Rotation paths and how fast each direction turns (deg/step)
Each turn is a multiple of 5 degrees from 10 to 175, or 0.
Each row of a path follows its step; steps can be skipped.
path 1
step 1: 2.411, -1.419, 4.006, -2.534, -0.847, -3.322, -0.715, -1.647, 2.026, 1.215, -0.176, 0.272, -0.092, -2.249, -0.006, 0.066, -0.910, -0.698, -1.285, 0.832, -0.357, -0.521, -1.274, -0.180, 2.163, -4.779, -0.561, -3.110, 0.444, -0.551, -1.049, 0.357, -2.452, -0.117, -1.103, -2.347
step 2: -0.756, -0.650, -0.305, -2.658, -1.433, 2.060, -1.746, 0.965, 0.736, -3.662, -0.468, 0.681, 1.792, -3.053, -0.750, -0.137, -1.481, -4.159, 0.628, -2.714, 0.597, -1.061, 1.708, -2.201, -2.055, -2.018, -1.504, 0.601, 1.309, 2.271, 0.197, 1.642, -0.305, 1.639, -2.521, 1.375
step 3: -1.165, 1.861, 1.239, 0.137, -0.761, 0.202, -1.636, -1.923, 0.655, 0.047, -0.751, -1.534, -3.659, -2.681, 4.536, 0.098, 0.790, -3.671, -1.896, 0.045, 0.706, 1.691, -0.539, 2.109, 0.946, -1.783, 2.337, -0.092, 1.190, 1.962, -1.192, -0.285, 0.303, -1.505, 1.679, 2.802
step 4: 1.909, -1.985, 0.810, -1.818, -0.132, 1.775, 1.051, 1.612, -3.311, 1.804, -0.141, 1.783, 0.897, -2.782, 3.369, 1.204, 0.386, -2.905, 0.043, 1.620, -1.385, -3.296, -1.254, 0.622, -1.392, 2.725, -2.098, -1.295, 0.142, -0.910, -0.408, 1.724, -0.420, 1.354, 0.968, 2.210
step 5: 2.597, -2.020, -1.464, 1.152, 0.742, -0.541, -2.190, 1.356, -0.556, 3.633, 3.825, -0.448, 0.360, 0.564, 0.189, 1.839, 0.401, -1.929, -0.302, -1.112, 1.197, 0.543, -1.794, -1.136, -0.472, -2.374, 2.326, 2.611, -1.878, 0.920, -0.314, 0.106, 0.143, -2.605, -1.811, 3.765
step 6: -0.381, -0.412, -3.318, 1.538, -0.016, -2.723, -0.111, 0.779, -1.630, 2.197, -1.749, 0.465, -0.135, -2.783, -1.293, -0.265, -1.419, 0.108, -0.429, 1.124, 1.931, 2.836, -0.988, -1.622, -0.162, 1.338, 0.358, 0.120, 1.610, -1.465, -1.079, 1.935, -3.455, 3.787, 2.268, 2.874
step 7: 1.535, 2.952, 2.157, 0.598, -2.322, -1.359, -0.947, 2.050, -1.512, 1.374, 2.040, -0.660, 1.472, -1.573, 0.664, -0.338, -2.787, 0.321, 0.764, -0.505, 1.883, -0.712, 0.515, 1.055, -1.471, -3.800, -0.109, -0.278, -3.180, -3.769, 0.972, -2.852, -1.715, 0.555, 1.003, 0.069
step 8: -3.057, 2.981, -0.470, 0.773, -0.568, -1.163, 1.041, 2.289, 0.512, -0.041, -1.826, -1.940, -1.052, 0.764, 0.225, 3.420, 0.922, -0.864, 2.061, -1.141, 1.006, -1.947, -0.536, -2.026, -1.741, -0.155, 0.235, 0.379, 0.987, -0.032, -1.257, -0.384, -3.026, 2.376, -4.926, 1.292
step 10: -0.548, -1.919, 1.492, 2.839, -0.480, 0.660, 1.168, -1.409, -4.225, -0.294, 0.400, 1.721, -1.887, -0.230, 0.892, 0.894, 1.127, -0.700, 0.924, 3.168, -0.146, -1.504, -3.678, -2.476, 0.710, -1.772, -2.195, -1.056, 0.264, -2.290, -1.875, -1.080, 0.197, 0.543, -2.861, -2.127
step 11: 0.242, -0.905, -0.565, -0.083, -2.007, 0.570, -3.113, -1.998, -2.028, -1.454, 1.313, 1.188, 1.284, 0.033, -3.480, 3.212, 1.060, 0.008, -1.192, -0.779, 3.032, 0.658, -0.017, -1.629, -0.474, 1.748, -0.294, 0.354, -5.057, 2.617, -1.815, -1.142, 1.210, 0.491, -1.455, 0.585
step 12: -3.518, 1.331, 0.270, 2.287, -1.597, 0.986, -0.215, -1.456, -1.378, -0.956, 0.867, 2.237, 0.187, 0.697, -1.703, 1.600, 0.168, 1.342, -2.452, 3.224, 1.528, 1.838, -2.082, 1.671, -1.525, -1.226, 0.673, 1.703, 3.891, 0.307, -1.507, -0.711, -1.987, -0.768, 3.084, 1.063
Directions:
0.136, -1.107, -0.536, -0.023, 0.507, 0.544, -0.331, 0.608, 0.540, -0.538, 0.185, -0.550, 0.479, 0.425, -0.066, 0.773, -0.247, -0.070, 0.823, -0.645, 0.616, -1.014, -0.340, 0.569, 0.802, -0.133, -0.388, 1.276, -0.689, 1.322, -0.347, -0.574, -1.081, 0.240, -0.841, -0.120
120
0.398, -0.254, 1.203, -0.422, -0.565, 0.320, 0.202, -0.023, 0.148, 0.905, 0.430, -1.074, -0.076, 0.376, 0.077, -0.529, -0.238, -0.762, 0.007, 0.842, 0.437, -0.864, 0.818, -0.617, 0.654, 0.803, -0.833, 0.121, -0.393, -1.001, -1.413, -0.672, -0.080, 0.186, 0.600, -0.717
115
0.270, -1.140, -0.684, 0.480, -0.309, 0.450, -0.028, 0.351, -0.501, 1.340, -0.605, -0.228, 0.582, -0.798, -0.766, 0.599, 0.143, 0.279, -1.057, -0.064, 0.671, 0.930, -0.798, 0.206, 0.235, 0.433, -0.389, 0.331, -0.361, -0.552, 0.023, 0.595, 0.488, -1.105, -0.419, -1.240
65
0.217, -0.216, 0.349, 0.875, -1.003, 1.379, 1.004, -0.427, 0.136, 0.091, 0.604, 0.844, 1.115, 0.088, -0.163, -0.510, 0.142, -0.589, -0.233, -0.772, -1.490, -0.296, -0.221, 0.249, 0.333, -0.586, -0.013, 0.389, -0.128, -1.148, 0.730, -0.217, -0.720, 0.396, -0.443, 0.130
130
-0.977, -0.334, 0.043, -0.655, -0.581, -0.294, 0.576, 0.753, 0.435, 0.050, -0.700, -0.180, 0.993, 0.808, 0.971, -0.936, -0.421, 1.004, -0.053, 0.179, 1.083, -0.251, -0.395, -0.499, 0.494, -0.421, 1.419, -0.174, -0.715, -0.735, 0.243, 0.721, 0.156, 0.545, -0.532, 0.083
45
0.610, 0.141, 0.786, -0.262, -0.413, -1.046, -0.349, -0.546, 0.445, 0.390, 1.165, -0.552, -0.163, -0.288, -0.118, 0.004, 1.069, 0.048, -0.185, -0.942, 0.260, 0.522, 0.043, 1.282, 0.935, -0.457, 0.963, -0.434, -1.556, 0.174, 0.320, -0.625, 0.583, -0.273, 0.152, 0.166
175
path 2
step 0: -2.882, -0.330, 2.013, 0.212, 0.718, -3.899, 1.381, 0.670, 0.103, -1.009, -0.635, 2.391, 1.508, -2.053, 1.303, 0.313, -1.545, -0.481, -1.222, -0.738, 3.652, 1.796, 0.730, -0.694, 1.984, -1.044, -0.512, -3.481, -2.248, 0.755, -1.387, -1.910, 2.479, 0.993, -3.202, -2.503
step 1: -1.584, 3.175, 0.229, 0.590, 0.061, 1.112, 0.374, -0.749, 4.024, -0.568, 1.833, -1.518, 4.428, 1.089, 2.720, -1.564, -0.018, 1.326, 0.266, -1.061, -1.918, -2.725, 0.114, 0.309, -2.504, 1.238, 1.656, -0.560, -1.985, 0.472, -1.725, -0.807, 1.113, 4.164, -0.347, 0.510
step 2: 4.169, -1.558, 0.249, 2.326, 1.659, -1.998, -0.056, -0.960, -0.022, -1.105, -0.055, -3.377, 0.338, -4.472, 1.883, -1.688, -1.043, -0.029, -0.132, -1.298, 0.517, -2.675, -1.793, 2.136, -0.131, -1.329, 2.969, -1.177, -0.795, 1.279, 1.874, -0.289, -1.616, -1.412, 0.332, 2.221
step 4: -0.488, 3.762, -1.348, 0.277, 1.328, 4.121, 0.664, -0.629, 1.322, 0.390, -0.126, 1.322, 2.932, 1.201, 0.228, -0.280, 0.579, 3.551, -0.931, -2.345, 0.431, 0.653, -1.605, 0.417, -1.397, 2.614, 1.203, 1.925, -2.043, 4.138, -0.586, -0.492, -2.257, -0.061, -1.377, 2.098
step 5: 2.160, -0.733, 1.638, -0.751, 0.673, -2.294, 1.130, -0.128, -0.602, 0.237, -0.502, -2.694, 0.332, -0.590, 0.236, 0.406, -0.214, 2.038, -0.628, -2.260, 1.778, -1.618, -0.661, -4.985, 0.286, -2.953, 3.966, -0.144, 2.028, 2.337, 1.927, 0.786, -1.482, -2.949, -0.744, 0.694
step 6: -0.053, -2.363, -0.372, -1.056, 4.106, -1.064, 1.533, 3.255, 0.351, -1.222, -0.446, 0.038, -1.204, -0.060, 0.906, 2.612, -1.449, 0.309, 0.265, 0.428, 1.064, 2.079, 3.590, -3.347, -2.136, 2.430, -0.415, -1.816, -1.464, -0.405, -2.450, -0.452, 1.636, 1.589, -2.878, 1.252
step 7: -0.459, 2.649, 1.536, 3.701, 3.286, 0.691, 2.523, -1.288, 3.708, 1.497, -0.650, 2.699, 2.582, -2.275, -0.298, -1.445, 1.715, 2.035, 0.062, -2.478, 1.031, 2.038, 0.495, -0.523, 0.944, -0.592, 0.471, 0.165, -2.257, 1.072, -1.263, -1.122, -0.169, 2.597, 0.654, -1.421
step 9: 1.018, -1.203, 0.981, -0.042, 2.571, -1.070, -0.780, 0.664, -0.692, -4.837, -1.001, -1.052, 0.347, -2.477, 2.906, -2.153, -2.599, -0.064, -1.412, 0.855, -1.747, -0.182, -0.589, 0.916, -2.554, 2.227, -0.074, -0.596, -2.542, -1.566, -2.893, 0.083, 0.282, 1.449, -2.921, 2.307
step 10: 0.787, 4.219, -0.549, 1.994, 3.821, -0.400, -0.291, -1.808, 3.949, -0.580, -2.447, 2.195, 1.577, -0.275, -0.495, 0.646, -1.111, -0.265, 1.494, -0.940, 0.581, -2.357, -0.923, 2.727, 2.962, -0.947, -0.105, -0.403, -1.856, 1.840, -0.061, -0.813, -0.941, -2.081, -1.006, 2.331
step 11: -0.402, -0.269, -2.950, -1.291, -1.992, -0.568, 0.035, 1.047, -0.145, -0.285, 1.547, -1.711, 1.716, 1.418, 2.681, 1.326, -0.618, 1.466, -2.335, -2.901, 3.397, -1.328, -2.889, -1.516, 0.686, 1.515, 0.595, -1.588, -0.508, 3.401, 3.590, -0.970, -1.002, -0.861, -3.281, 0.177
step 12: 0.032, 1.420, 2.942, -0.788, 3.236, -0.090, 0.163, 0.765, -1.401, -3.128, 0.863, -2.430, 1.427, -0.241, 0.640, -0.227, 0.121, 0.530, -0.685, -0.842, -2.429, 2.513, 0.098, -2.830, -2.277, 1.989, 3.447, -0.659, 1.510, 2.112, -3.095, 0.200, 0.036, -2.037, -2.057, 2.040
Directions:
-0.629, 0.042, -0.853, 0.736, 0.755, 0.578, -0.613, -0.606, -0.534, -0.067, -0.992, 0.817, 1.411, 0.042, 0.075, 1.086, -0.295, -0.200, -0.064, 1.270, 0.953, 0.559, 0.488, 0.194, 0.392, -0.690, -0.029, 0.632, -0.499, -0.394, -0.555, -0.909, 0.455, -0.045, -0.068, -0.316
110
-0.558, 0.174, 0.525, -0.641, -0.447, 0.610, 0.344, -0.055, -0.308, 0.310, 1.184, 0.373, 0.847, 0.685, -0.087, -0.383, -0.643, 0.163, -1.575, -0.237, 0.577, 0.057, -0.870, 0.644, -0.077, -0.554, 0.801, 0.422, 1.158, 0.763, -0.999, 0.200, 0.109, 0.577, -0.258, -0.880
100
0.034, -0.077, 0.244, -0.497, 0.115, 0.871, -0.939, -0.323, 1.206, -0.480, 0.219, 1.207, 0.140, -0.876, -0.334, -0.202, 0.218, 0.749, 0.436, -0.128, -1.018, 0.053, 0.377, 0.072, -0.433, -0.573, -0.462, 0.492, 1.149, 0.762, 0.489, -0.903, 0.903, 0.705, -0.325, 1.006
125
-0.342, -0.399, 0.336, -0.229, 0.490, -0.226, 0.674, 0.220, -0.057, -1.105, -0.298, 0.370, 0.574, -0.523, -0.835, -0.666, -0.281, 0.027, 0.246, -0.691, -0.092, -0.982, 0.122, 0.119, 0.082, -0.854, -0.843, -0.330, -0.744, -1.158, 0.189, 0.492, 0.373, 1.621, 0.262, -1.394
45
0.302, -0.930, -0.262, 0.740, 0.259, 1.134, -1.229, 1.041, 0.599, 0.729, -0.219, -0.679, 0.108, -0.177, 0.675, 0.358, 0.958, 0.494, -0.338, -0.629, 0.125, -1.021, -0.258, 0.158, -0.255, -0.922, 0.198, -0.052, 0.426, -0.448, 0.578, 0.142, -0.361, -0.719, -0.517, -1.259
120
0.666, -0.160, -1.303, -0.864, 0.444, 0.329, 0.294, 0.540, -1.081, 0.764, 0.841, 0.276, -0.415, -0.116, 0.385, -0.165, -0.494, 1.292, 1.305, -0.375, 0.833, 0.158, -0.458, 1.129, -0.917, 0.349, 0.023, -0.003, -0.520, -0.370, 0.041, -0.652, 0.457, 0.303, -0.047, 0.069
155
-0.328, -0.842, 0.971, -0.649, -0.143, 0.092, -0.944, 0.001, -0.021, -0.439, -0.211, 1.071, 0.013, 0.712, 0.572, 0.906, 0.421, -0.311, 0.353, -0.794, -0.914, 0.869, -0.340, 0.270, -0.847, 0.507, 0.429, -0.565, -1.187, -0.257, -1.140, 0.756, 0.634, -0.345, -0.445, -0.255
125
